Each row below has a hidden score, from 0 to 40, with 20 about the middle. What is it? The score is a weighted sum of the row's numbers plus the product of two more (or one squared), each taken from its middle value.
0.118 -0.369 -0.288 -0.349 -1.432 -0.728 -0.391 -0.150 0.783 0.562 -0.317 -0.253 -0.012 -0.846 -0.906 0.003 0.224 0.215 >> 26
0.460 0.393 -0.020 -0.256 -1.381 -0.997 -0.695 0.208 -0.059 0.850 -0.894 -1.110 -0.331 -1.089 -1.337 0.116 0.500 -0.493 >> 28
-1.242 -1.348 -0.588 -0.434 0.186 0.401 0.251 -0.858 -0.861 -0.732 0.526 0.605 -0.116 0.222 0.845 -0.630 -1.105 -0.518 >> 8
-0.650 -0.956 -0.912 -0.432 1.185 -0.110 0.331 -0.495 -1.084 -1.401 0.410 -0.445 -0.645 -0.426 0.323 -1.232 -0.574 -1.373 >> 10
-0.466 -0.707 0.232 0.522 1.087 0.313 0.602 0.107 -0.301 -1.097 0.645 0.431 -0.634 0.803 0.985 -0.237 -0.264 -0.343 >> 20
-0.851 -0.338 -0.130 0.548 1.229 0.408 1.331 -0.541 -0.470 -1.384 0.469 0.500 -0.061 1.416 0.787 0.091 0.715 -0.335 >> 27
0.245 0.353 0.762 0.728 -0.058 0.245 0.332 1.081 0.660 0.594 -0.336 -0.157 0.353 0.635 0.240 1.379 1.664 1.609 >> 21
0.458 0.521 0.539 -0.149 -0.449 -0.061 -0.129 0.383 1.298 1.216 -0.231 0.373 1.163 0.622 -0.227 2.178 1.716 1.188 >> 36
0.232 0.332 0.158 -0.264 -0.660 -0.311 -0.428 0.870 1.226 1.666 0.137 1.439 1.268 0.960 0.471 1.888 1.917 1.667 >> 31
0.197 -0.212 -0.098 0.424 -0.945 -0.246 -0.153 0.719 1.811 1.333 0.294 0.906 1.512 0.106 0.241 2.045 1.918 2.120 >> 21
-2.009 -1.625 -1.259 -1.133 0.803 0.306 0.963 0.151 0.638 0.511 2.075 1.457 0.741 2.021 1.922 0.393 0.651 0.655 >> 17
-2.086 -1.748 -1.265 -1.375 0.240 0.554 0.696 -0.116 0.132 1.017 1.589 2.563 0.965 2.141 1.490 0.448 0.580 0.426 >> 27
-2.122 -1.676 -2.039 -1.148 -0.104 -0.284 0.596 0.375 0.943 0.504 1.416 0.922 1.147 1.443 1.298 0.133 -0.094 -0.237 >> 21
-0.107 -0.298 0.078 -0.150 1.509 -0.103 0.625 0.505 0.386 0.606 1.198 1.292 0.122 0.599 0.857 -0.394 0.301 0.356 >> 31
-0.877 -0.885 -1.067 -0.799 0.349 0.601 0.719 0.019 -0.018 0.080 1.009 0.725 0.509 1.047 1.190 -0.161 -0.262 0.009 >> 13
1.034 0.646 0.926 0.266 -1.196 -0.671 -0.655 -0.209 0.439 0.626 -0.339 -0.541 -0.876 -1.125 -1.011 0.218 -0.055 -0.662 >> 31
-0.881 0.076 -0.561 -0.015 0.587 0.417 0.106 -0.395 -0.826 -1.212 0.194 -0.212 -0.329 -0.398 0.082 -0.602 -1.205 -0.504 >> 14
-0.727 -0.241 -1.265 -0.763 0.358 -0.468 0.063 -1.081 -0.330 -1.890 -0.492 -1.010 -0.985 -0.397 -0.452 -2.037 -2.083 -1.560 >> 19
0.778 1.454 0.930 0.757 -0.381 -0.058 -0.849 -0.339 0.437 -0.371 -1.756 -1.573 -1.030 -1.759 -1.909 -0.441 -1.437 -0.424 >> 22
1.779 1.110 0.490 0.938 -0.559 -0.281 -0.602 -0.130 -0.427 -0.917 -1.164 -1.387 -0.767 -1.731 -1.214 -0.313 -0.567 -0.199 >> 14
0.409 0.380 0.155 0.727 1.097 0.412 0.159 -0.327 -1.410 -1.985 -0.313 -0.871 -1.242 0.181 -0.299 -1.652 -1.410 -1.297 >> 23
2.156 1.455 1.498 1.154 -0.690 -0.254 -0.290 0.494 0.408 -0.099 -1.666 -1.101 -1.042 -1.042 -1.207 -0.061 -0.365 -0.287 >> 21
-0.110 0.356 0.213 0.496 1.432 0.922 0.462 -0.720 -0.749 -1.058 -0.322 -0.387 -0.084 0.013 -0.059 -0.742 -0.594 -1.157 >> 20
1.122 1.356 2.101 1.203 0.021 -0.044 -1.071 0.306 0.088 -0.193 -1.193 -0.865 -0.439 -0.613 -0.638 0.261 0.185 0.368 >> 11
1.602 0.981 1.158 1.355 -0.372 0.664 -0.756 0.228 0.400 -0.019 -0.950 -0.697 0.304 -0.255 -0.563 0.854 1.060 0.616 >> 20
1.254 1.022 1.200 0.850 -0.134 0.349 -0.320 0.483 0.991 0.380 -0.658 0.005 0.284 -0.427 -0.208 1.210 1.051 1.473 >> 17
0.452 0.141 0.218 -0.278 -1.270 -0.251 -0.826 0.393 1.341 1.328 -0.377 0.643 1.027 -0.037 -0.305 1.169 0.674 1.393 >> 24
0.198 0.518 -0.436 -0.269 -1.416 -0.624 -0.613 0.925 1.324 1.065 -0.111 0.150 0.381 -0.437 -1.305 0.836 -0.116 0.549 >> 22
-1.023 -0.960 -1.549 -0.822 0.318 -0.038 -0.540 -0.309 -0.719 0.018 0.578 0.193 -0.549 -0.034 -0.135 -1.042 -1.811 -1.267 >> 18
1.396 -0.310 0.491 0.274 -1.599 -0.537 -0.588 -0.386 1.172 0.442 -0.685 -0.176 -1.200 -1.053 -1.563 -0.252 -0.478 0.109 >> 34
0.554 0.202 0.792 0.358 -0.880 -0.694 -0.325 0.205 -0.384 0.805 -1.446 -0.619 -0.870 -1.406 -1.716 -0.078 -0.915 -0.386 >> 27
0.781 0.688 0.925 0.603 -0.642 -0.371 -1.029 -0.575 0.048 -0.366 -1.788 -1.360 -1.079 -1.847 -1.317 -0.559 -0.886 -0.536 >> 22
-0.217 -0.135 -0.382 0.073 1.048 0.309 0.351 -0.896 -1.392 -1.436 -0.152 -0.931 -1.465 -0.405 0.009 -1.657 -1.835 -1.767 >> 14
-0.584 0.067 0.421 0.186 1.077 0.460 0.765 -0.786 -0.995 -1.386 -0.589 -0.630 -0.971 -0.170 -0.420 -1.559 -1.647 -1.478 >> 24
-0.393 0.166 0.500 0.259 1.957 0.461 0.211 -0.736 -0.987 -1.358 -0.937 -0.804 -0.916 -0.236 0.180 -1.101 -1.278 -1.404 >> 11
-0.202 -0.350 0.082 0.301 1.608 0.692 0.329 -0.834 -1.581 -1.009 -0.469 -0.323 -0.755 0.178 -0.008 -0.841 -0.892 -1.105 >> 16
1.519 0.772 1.819 1.075 -0.069 -0.287 -0.165 -0.248 0.080 -0.731 -1.070 -0.787 -0.129 -0.675 -0.761 0.183 0.152 0.507 >> 17
1.212 1.124 1.424 0.908 -0.193 0.205 -0.696 0.168 0.312 -0.468 -0.890 -0.521 -0.197 -0.041 -0.307 1.085 0.376 1.079 >> 18
-0.250 -0.150 0.450 0.453 1.243 0.557 0.722 -0.051 0.033 -0.356 1.051 1.103 0.420 0.867 1.748 0.006 -0.028 0.066 >> 21
-0.389 0.688 0.094 0.010 1.151 0.525 1.311 0.242 -0.083 0.079 1.127 1.240 1.198 1.537 1.923 0.586 0.682 0.441 >> 16
0.875 1.113 1.215 0.615 -0.443 -0.328 -1.013 -0.109 0.157 0.337 -1.132 -1.433 -0.497 -1.712 -1.232 -0.255 0.316 0.129 >> 17
1.505 1.609 1.832 0.932 -0.917 0.492 -0.516 -0.233 -0.243 -0.088 -0.993 -1.591 -0.296 -0.933 -1.218 0.228 0.187 0.115 >> 17
1.679 1.230 1.100 0.776 -1.070 0.683 -0.501 0.348 0.086 0.119 -1.411 -1.286 -1.190 -1.392 -1.797 -0.646 -0.907 -0.080 >> 25
1.049 1.623 1.161 0.576 -0.090 0.031 -0.090 -0.614 -0.215 -0.122 -1.376 -1.790 -1.330 -1.624 -1.311 0.092 -0.435 -0.103 >> 13
-0.201 0.425 0.119 1.223 1.179 0.529 0.761 -0.385 -1.480 -1.432 0.353 -0.467 -0.612 -0.089 0.215 -1.145 -0.777 -1.153 >> 35
1.619 1.704 1.808 1.068 -0.163 -0.029 -0.840 -0.269 0.043 -0.101 -1.315 -1.378 -0.604 -1.432 -1.123 0.144 -1.068 -0.099 >> 13
1.111 1.141 1.578 1.167 -0.368 0.128 -0.721 -0.461 -0.047 -0.584 -1.183 -1.205 -0.802 -1.093 -1.428 0.130 0.181 -0.528 >> 31
-0.034 0.516 0.358 -0.195 1.838 0.627 0.216 -0.165 -0.815 -0.924 -0.023 -0.411 -1.202 0.073 0.110 -1.072 -0.443 -1.070 >> 14
1.771 1.070 1.486 0.847 -0.621 0.067 -0.313 -0.049 0.167 0.029 -1.637 -0.764 -0.525 -0.423 -1.392 0.150 0.241 0.387 >> 32
-0.714 0.449 -0.658 -0.205 1.079 0.596 0.492 -0.375 -0.749 -1.267 0.019 -0.355 -0.882 0.227 0.721 -0.971 -0.683 -0.848 >> 17
-0.250 -0.737 0.163 0.492 0.755 1.393 0.377 -0.169 -1.213 -0.864 0.045 0.103 -0.397 0.642 0.215 -0.053 -0.283 -0.579 >> 16
1.022 1.338 1.282 0.570 -0.969 -0.293 0.503 1.005 0.466 0.414 -0.733 -0.909 0.357 -0.211 -0.865 1.277 0.987 0.857 >> 20
-0.762 -0.450 -0.255 -0.395 0.815 0.000 0.603 0.345 -0.154 -0.759 1.035 0.548 0.154 1.219 1.037 -0.354 0.412 -0.306 >> 17
-0.519 -0.289 -0.583 0.011 0.657 0.436 0.403 -0.085 -0.345 -0.109 0.933 0.960 0.541 1.099 1.099 0.017 -0.223 0.028 >> 19
-1.002 -0.629 -0.573 0.107 1.122 0.776 0.827 -0.238 0.361 -0.851 0.539 0.686 -0.423 0.454 0.288 -0.436 -0.187 -0.492 >> 28
0.962 0.922 -0.008 -0.119 -0.693 -0.462 -0.294 0.380 1.023 1.263 -0.658 -0.167 1.607 0.057 0.265 1.941 1.933 1.537 >> 17
-0.726 -0.604 -0.828 -0.886 0.440 -0.157 0.495 1.200 -0.278 0.463 1.057 1.482 0.542 1.052 1.448 -0.316 0.186 0.009 >> 19
-0.449 -0.627 -0.496 -0.823 -1.828 -0.784 -0.708 0.078 0.787 1.629 0.329 0.551 1.053 -0.491 -0.026 1.578 1.469 1.197 >> 22
0.431 0.080 0.130 -0.085 -1.355 -0.649 -0.467 0.594 1.465 2.272 0.364 0.964 1.370 -0.007 0.053 1.186 1.398 1.243 >> 28
0.413 -0.236 -0.733 -1.441 -1.791 -0.351 -0.445 0.209 1.186 1.213 -0.190 0.401 0.382 -0.586 -0.303 0.739 0.550 0.659 >> 27
0.117 0.113 -0.005 0.195 -1.761 -1.255 -0.722 -0.046 1.214 0.733 -0.659 0.201 0.201 -1.044 -1.285 0.169 -0.413 0.490 >> 33
-1.024 -1.013 -1.003 -1.124 -0.063 -0.764 0.174 -0.274 -0.267 -0.508 1.322 0.153 -0.377 0.423 0.141 -0.808 -1.105 -0.595 >> 17
1.158 0.281 0.169 -0.454 -1.729 -0.888 -1.239 0.322 0.481 0.290 -1.561 -0.635 -0.810 -1.466 -1.814 -0.350 -1.362 -0.066 >> 18
0.986 1.127 0.524 -0.115 -1.558 0.257 -1.572 0.003 -0.286 -0.469 -1.597 -1.245 -1.100 -1.701 -2.068 -0.488 -0.734 -0.817 >> 33
1.120 0.882 1.506 0.304 -0.915 -0.327 -1.030 -0.136 -0.036 0.133 -0.894 -1.789 -0.948 -1.744 -2.024 -1.033 -0.546 -0.073 >> 19
-0.267 0.226 -0.760 -0.184 1.112 0.108 -0.435 -0.615 -1.728 -0.963 -0.144 -0.991 -1.985 -0.495 -0.604 -2.126 -0.890 -1.283 >> 25
1.609 1.276 1.109 1.382 -0.312 -0.211 -1.063 -0.675 0.440 -0.319 -2.010 -1.591 -0.653 -1.447 -1.356 -0.403 0.083 -0.613 >> 27
-0.378 -0.167 0.252 0.289 1.309 0.069 0.953 -0.745 -1.365 -0.694 -0.087 -0.835 -0.834 -0.338 0.534 -0.516 -0.627 -1.140 >> 4
-1.412 -1.043 -1.093 -0.541 0.849 0.465 0.762 0.245 -0.124 -0.353 1.270 1.184 1.251 1.483 1.514 0.466 0.554 0.318 >> 15
0.082 -0.405 0.268 0.558 -0.527 -0.571 -0.063 0.847 0.898 1.347 0.549 1.016 1.191 0.674 0.859 1.649 2.078 2.043 >> 24
-0.075 -0.833 -0.471 -0.011 -1.432 0.385 -0.291 0.905 1.559 1.796 0.620 1.411 1.589 0.739 0.881 1.650 1.407 1.915 >> 21
-1.770 -2.061 -1.771 -0.576 0.665 0.256 0.201 0.595 -0.218 0.315 1.857 1.256 1.126 1.877 2.014 0.617 0.680 0.502 >> 17
-1.578 -1.390 -1.523 -1.820 0.342 -0.135 0.997 0.193 0.873 0.748 1.726 1.167 0.865 2.422 1.662 -0.171 0.510 1.011 >> 19
0.156 -1.382 -0.938 -1.022 -1.687 -0.922 -0.289 1.105 1.313 1.333 -0.251 1.160 1.192 0.358 -0.372 1.511 1.321 1.548 >> 20
-1.709 -1.889 -1.287 -1.363 -0.036 -0.008 0.508 -0.123 0.389 -0.252 1.462 1.199 0.413 1.342 0.680 -0.102 -0.220 -0.442 >> 22
0.041 -0.425 -0.739 -1.239 -1.792 -0.626 -0.361 0.257 0.846 1.401 -0.195 0.189 0.727 -0.680 -0.238 0.620 0.460 0.897 >> 16
0.329 0.280 -0.275 -0.809 -1.170 -0.579 -0.990 -0.047 0.279 0.863 -0.495 -0.290 0.286 -0.890 -0.991 0.294 0.077 0.285 >> 25
-0.982 -1.319 -1.376 -1.269 0.237 -0.145 0.223 -0.225 -1.064 -0.795 0.853 0.037 -0.500 0.270 0.108 -1.360 -1.396 -1.563 >> 14
0.677 0.279 0.231 -0.673 -1.389 -0.619 -0.557 -0.133 -0.208 0.110 -1.520 -1.074 -0.967 -1.422 -1.676 -0.302 -1.023 -0.521 >> 30
-0.926 -0.315 -0.516 -0.822 0.604 -0.264 0.358 -0.933 -1.684 -1.561 -0.377 -0.437 -1.089 -0.503 -0.307 -1.619 -1.877 -1.768 >> 19
1.602 1.186 0.505 0.723 -0.617 0.035 -1.166 -0.719 -0.300 -0.317 -1.510 -1.481 -1.194 -1.873 -1.348 -0.104 0.035 -0.461 >> 28
1.142 1.366 1.219 0.576 -0.409 0.121 -0.553 -0.553 0.123 -0.062 -1.834 -1.632 -1.053 -1.751 -1.179 -0.063 -0.423 -0.148 >> 21
0.959 1.065 1.052 0.137 -0.197 -0.111 -1.052 0.385 -0.239 -0.056 -1.064 -1.123 -0.296 -0.746 -1.017 -0.201 -0.259 0.095 >> 7
0.910 0.548 1.072 0.193 -0.570 0.221 -0.622 0.039 -0.351 -0.176 -1.800 -1.118 -0.905 -1.607 -1.388 -0.066 -0.198 -0.534 >> 22
1.662 0.661 1.349 0.807 -0.965 0.143 -0.984 -0.286 -0.200 0.354 -1.252 -1.058 -0.114 -0.527 -0.416 0.543 0.352 0.295 >> 15
-0.229 -0.273 0.108 0.425 1.426 1.057 0.556 -0.417 -0.847 -1.216 0.373 0.448 0.159 1.022 0.969 -0.503 -0.102 -0.270 >> 18
-0.991 -0.664 0.536 0.582 1.053 0.588 0.243 0.045 -0.475 -0.532 0.786 0.053 0.503 1.339 1.346 -0.237 0.389 0.157 >> 25
-0.435 -0.669 -0.356 -0.401 1.245 0.451 0.515 0.211 -0.148 -0.090 1.096 0.865 0.747 1.385 1.874 0.533 1.069 0.566 >> 8
0.602 0.222 0.604 -0.269 -0.990 0.291 -0.549 1.399 1.413 1.878 0.180 1.259 1.067 0.653 0.559 2.347 1.408 2.247 >> 15
0.564 -0.392 -0.079 -0.346 -0.657 0.405 0.076 0.920 1.495 1.588 0.071 1.495 1.588 0.490 1.024 1.405 2.342 1.350 >> 19
0.179 -0.246 -0.806 0.060 -0.942 -0.689 -0.534 0.706 0.971 1.317 0.631 0.446 1.483 0.718 0.874 1.981 1.426 2.043 >> 9
0.394 -0.465 -0.086 -0.329 -1.623 -0.776 -0.647 0.657 1.310 1.683 0.565 1.240 1.129 0.792 0.191 1.471 1.485 1.701 >> 27
-0.238 -1.076 -0.312 -0.263 -1.135 -0.438 -0.805 0.512 1.573 1.976 0.173 0.860 1.476 -0.044 0.166 1.131 1.197 1.786 >> 20
0.091 -0.865 -0.630 -0.519 -1.531 -0.610 -0.878 0.338 1.321 1.589 0.185 0.460 1.110 0.400 -0.191 0.706 1.191 0.924 >> 25
0.112 -0.231 -0.549 -0.555 -1.108 -1.067 -1.045 0.748 0.916 1.446 0.344 0.211 0.445 -0.269 -0.741 0.626 0.494 0.662 >> 16
-1.615 -1.847 -1.419 -1.275 0.199 -0.176 0.380 -0.413 -0.204 0.077 0.881 1.237 -0.107 0.664 0.258 -1.405 -0.616 -0.592 >> 31
-0.416 -0.034 0.423 0.270 1.363 0.933 0.807 -0.262 -0.651 -0.726 0.179 0.324 0.058 0.804 1.036 -0.055 0.213 -0.297 >> 16
-0.484 -0.124 -0.136 0.240 1.335 0.740 1.162 0.470 -0.548 0.246 1.330 0.844 0.845 1.839 1.422 0.632 0.592 0.457 >> 20
-0.630 -0.876 -0.297 0.118 0.265 0.168 0.678 0.966 0.234 0.158 1.216 1.698 1.226 1.328 1.112 0.536 0.367 0.391 >> 27
-1.219 -1.083 -0.890 -0.293 0.441 -0.349 0.667 -0.220 -0.211 -0.340 1.372 1.545 1.258 1.961 1.430 0.261 0.817 0.719 >> 24
-1.244 -1.109 -1.237 -0.960 0.868 0.333 0.752 0.638 0.299 0.561 2.069 1.404 1.607 1.671 1.541 0.449 0.857 0.258 >> 19
-1.458 -1.511 -1.926 -1.521 0.493 0.038 0.435 0.017 0.192 0.673 1.799 1.497 1.086 0.932 1.249 0.266 0.188 -0.116 >> 13
-0.106 -0.213 -0.934 -0.137 -2.030 -1.164 -0.984 0.661 0.985 1.196 0.233 0.740 0.601 0.034 -0.469 0.926 0.922 1.250 >> 32
0.444 -0.504 -0.204 -0.908 -1.242 -1.004 -0.637 0.139 1.125 1.703 -0.257 0.494 0.400 -0.115 -0.377 0.839 0.563 0.637 >> 29
0.511 0.100 -0.388 -0.585 -2.057 -1.187 -1.043 0.555 1.307 1.368 -0.368 -0.087 -0.205 -0.727 -1.401 -0.301 0.228 0.317 >> 28
1.042 0.180 -0.137 -0.685 -1.702 -0.709 -0.809 0.011 1.130 0.590 -0.961 -0.299 -0.696 -1.347 -1.366 0.014 -0.099 -0.125 >> 34
0.580 0.261 0.160 0.141 -1.331 -0.481 -0.649 -0.162 -0.214 0.521 -0.872 -1.303 -1.253 -1.472 -1.794 -0.092 -1.089 -0.694 >> 24
0.926 0.888 0.438 0.345 -1.104 -0.756 -1.157 -0.659 -0.118 -0.321 -1.376 -1.022 -0.903 -2.120 -1.598 -0.688 -1.140 -0.818 >> 26
1.399 0.963 1.477 1.542 -0.743 -0.043 -0.254 -0.435 -0.165 -0.915 -1.450 -1.385 -1.487 -1.810 -1.516 -0.300 -1.107 -0.706 >> 23
0.179 0.534 -0.098 0.376 1.291 0.480 -0.074 -0.605 -1.511 -2.048 -0.965 -0.640 -1.402 -0.135 -0.065 -1.634 -1.625 -1.515 >> 19
-0.727 -0.583 -0.776 -0.363 0.887 0.319 1.491 0.313 0.217 0.704 1.778 1.167 0.827 1.597 1.842 0.558 1.798 0.362 >> 20
-1.704 -1.954 -1.427 -1.617 0.159 0.069 0.586 0.141 -0.386 0.303 1.823 0.710 0.790 0.922 1.187 0.172 0.347 -0.453 >> 7
0.010 -1.061 0.266 -1.014 -1.523 -0.574 -0.237 0.528 0.849 0.973 -0.585 0.518 0.489 -0.082 -0.172 0.778 0.338 0.702 >> 19
0.080 -0.312 0.097 -0.146 -1.558 -0.213 -0.370 0.592 1.055 1.770 0.263 0.819 1.043 0.192 -0.082 1.577 0.920 1.534 >> 20
-1.330 -1.738 -1.482 -1.867 -0.183 -0.591 0.222 -0.381 -0.382 0.045 1.099 0.657 0.006 0.258 0.234 -1.190 -1.046 -0.799 >> 17
-1.462 -1.499 -1.940 -1.523 0.221 -0.169 0.126 -0.473 -0.765 -0.813 0.909 0.745 -0.409 0.150 -0.274 -1.368 -1.278 -1.174 >> 23
-0.782 -0.493 -0.477 -0.751 0.465 -0.103 -0.221 -0.704 -0.042 -0.831 0.190 0.259 -0.844 0.176 0.055 -1.306 -1.175 -0.829 >> 23
-0.590 -0.801 -0.892 -0.729 0.800 -0.013 0.395 -1.131 -0.992 -1.435 0.350 -0.842 -1.054 -0.426 -0.487 -1.314 -1.629 -1.808 >> 13
1.510 0.723 0.267 0.575 -0.628 -0.274 -0.716 -0.030 -0.124 -0.116 -1.358 -1.621 -1.099 -1.554 -1.505 0.078 -0.952 -0.327 >> 14
-0.189 0.683 0.329 0.574 1.271 -0.547 0.609 -0.442 -1.175 -1.864 -0.481 -0.947 -0.709 -0.608 -0.020 -0.570 -0.879 -1.861 >> 12
1.431 1.340 1.326 1.197 -0.526 0.411 -0.277 -0.230 -0.258 -0.339 -1.446 -1.189 -0.670 -0.917 -0.949 0.098 0.122 0.186 >> 20
-0.594 0.397 -0.085 0.545 1.997 0.546 0.601 -0.262 -1.193 -1.060 0.389 0.154 -0.799 0.243 0.626 -0.270 -0.303 -0.644 >> 18
1.209 1.034 1.037 0.946 -0.177 0.324 0.441 0.452 0.751 0.050 -0.989 -0.614 0.555 0.043 -0.378 0.932 1.366 1.088 >> 22
1.493 0.815 1.504 1.121 -0.653 0.530 -0.342 0.340 0.372 0.730 -0.228 0.066 1.259 -0.082 0.085 1.899 0.873 1.308 >> 7
1.665 0.790 1.054 0.774 -0.269 0.245 0.148 0.129 1.035 1.611 -0.418 -0.152 -0.232 -0.541 -1.025 0.034 -0.078 0.774 >> 30
-0.332 -0.191 -0.609 -0.151 1.071 0.206 0.658 -0.713 -1.206 -1.226 -0.381 -0.703 -2.351 -0.649 -0.264 -1.574 -1.736 -1.582 >> 17
-0.230 -0.162 0.290 0.330 1.691 0.877 -0.074 -0.103 -1.149 -1.692 -0.337 -0.371 -0.789 -0.431 -0.296 -1.403 -1.163 -1.468 >> 1
1.907 1.854 1.550 1.862 -0.155 -0.282 -0.493 -0.154 0.062 -0.368 -0.991 -1.264 -0.452 -1.325 -1.047 0.862 0.526 -0.043 >> 21
-0.160 0.188 0.122 0.531 1.478 0.962 0.425 -0.651 -1.060 -1.572 -0.216 -0.285 -0.356 0.346 0.262 -1.103 -0.849 -0.988 >> 20
-0.710 0.317 0.231 0.135 1.195 -0.103 0.788 -0.966 -0.652 -0.882 -0.152 -0.088 0.055 0.680 0.681 -0.679 -0.247 -0.867 >> 23
0.692 1.698 1.426 1.134 -0.424 0.614 0.385 0.290 0.770 0.984 -0.563 -0.986 0.274 -0.149 0.234 1.140 1.162 1.172 >> 10
-0.733 -0.264 -0.323 -0.360 0.572 1.103 0.433 0.068 -0.305 0.510 1.358 0.703 0.730 1.545 1.142 0.497 0.384 0.293 >> 9
0.393 0.568 1.117 0.550 -0.919 -0.160 0.139 -0.038 0.952 1.478 0.305 0.581 1.429 1.306 0.621 1.848 1.486 1.603 >> 13
-1.739 -1.437 -1.204 -1.086 1.082 0.223 0.319 0.959 0.138 0.807 1.708 2.065 2.148 1.399 2.040 1.008 1.459 0.816 >> 4
0.153 -0.868 -0.427 0.170 -1.730 -0.400 0.081 0.952 1.527 2.113 0.476 1.555 1.634 0.311 0.292 1.832 1.767 1.688 >> 29
-1.631 -1.805 -1.917 -1.134 0.489 0.370 0.719 0.225 0.445 0.766 1.847 2.155 0.988 1.794 1.664 0.458 0.480 0.591 >> 20
-1.905 -2.048 -1.805 -1.869 0.435 -0.252 0.242 -0.046 -0.214 0.117 0.645 1.259 1.681 1.615 1.186 0.079 0.676 0.387 >> 14
-0.216 -0.777 -0.748 -0.781 -1.101 -0.544 -0.231 -0.019 0.580 1.819 0.126 1.132 1.183 -0.039 -0.714 0.737 0.476 1.133 >> 26
-0.879 -1.186 -1.085 -0.589 0.264 -0.262 0.740 -0.252 0.234 -0.456 0.557 0.832 0.259 0.725 0.499 -1.050 -0.020 -0.168 >> 31
-0.928 -0.927 -1.115 -0.877 0.290 -0.659 -0.065 -0.089 -1.164 -0.373 0.353 -0.023 -0.640 -0.398 0.035 -1.868 -1.913 -1.588 >> 20
-0.439 -0.564 -0.147 0.094 0.936 0.456 0.417 -0.679 -0.789 -1.262 0.468 0.198 -1.041 -0.105 0.104 -1.402 -1.297 -0.836 >> 22
0.890 1.403 0.941 0.858 -1.072 -0.521 -0.246 0.217 0.357 0.405 -1.151 -0.913 -0.365 -1.332 -1.435 0.137 -0.404 0.178 >> 28
0.140 -0.295 -0.013 -0.160 0.591 0.140 -0.254 -0.704 -1.465 -1.516 0.027 -0.696 -1.399 -0.579 -0.555 -1.793 -1.652 -1.787 >> 16
-0.210 -0.180 0.104 0.097 1.191 0.342 0.719 -0.385 -1.381 -1.457 -0.609 -0.537 -1.453 -0.272 -0.567 -1.357 -0.812 -1.433 >> 24
-0.415 0.264 0.648 0.724 1.401 0.342 0.000 -0.786 -0.966 -1.697 -0.386 -0.200 -1.048 -0.692 -0.160 -1.811 -0.834 -1.547 >> 23
-0.735 0.850 0.529 0.247 0.669 0.507 0.458 -0.409 -1.732 -1.481 -0.582 -0.775 -1.294 -0.146 -0.066 -1.262 -1.352 -1.568 >> 23
0.016 0.299 0.038 0.426 1.603 -0.218 0.874 -0.376 -0.708 -1.562 -0.318 -0.286 -1.048 -0.027 0.164 -0.557 -0.855 -1.161 >> 18
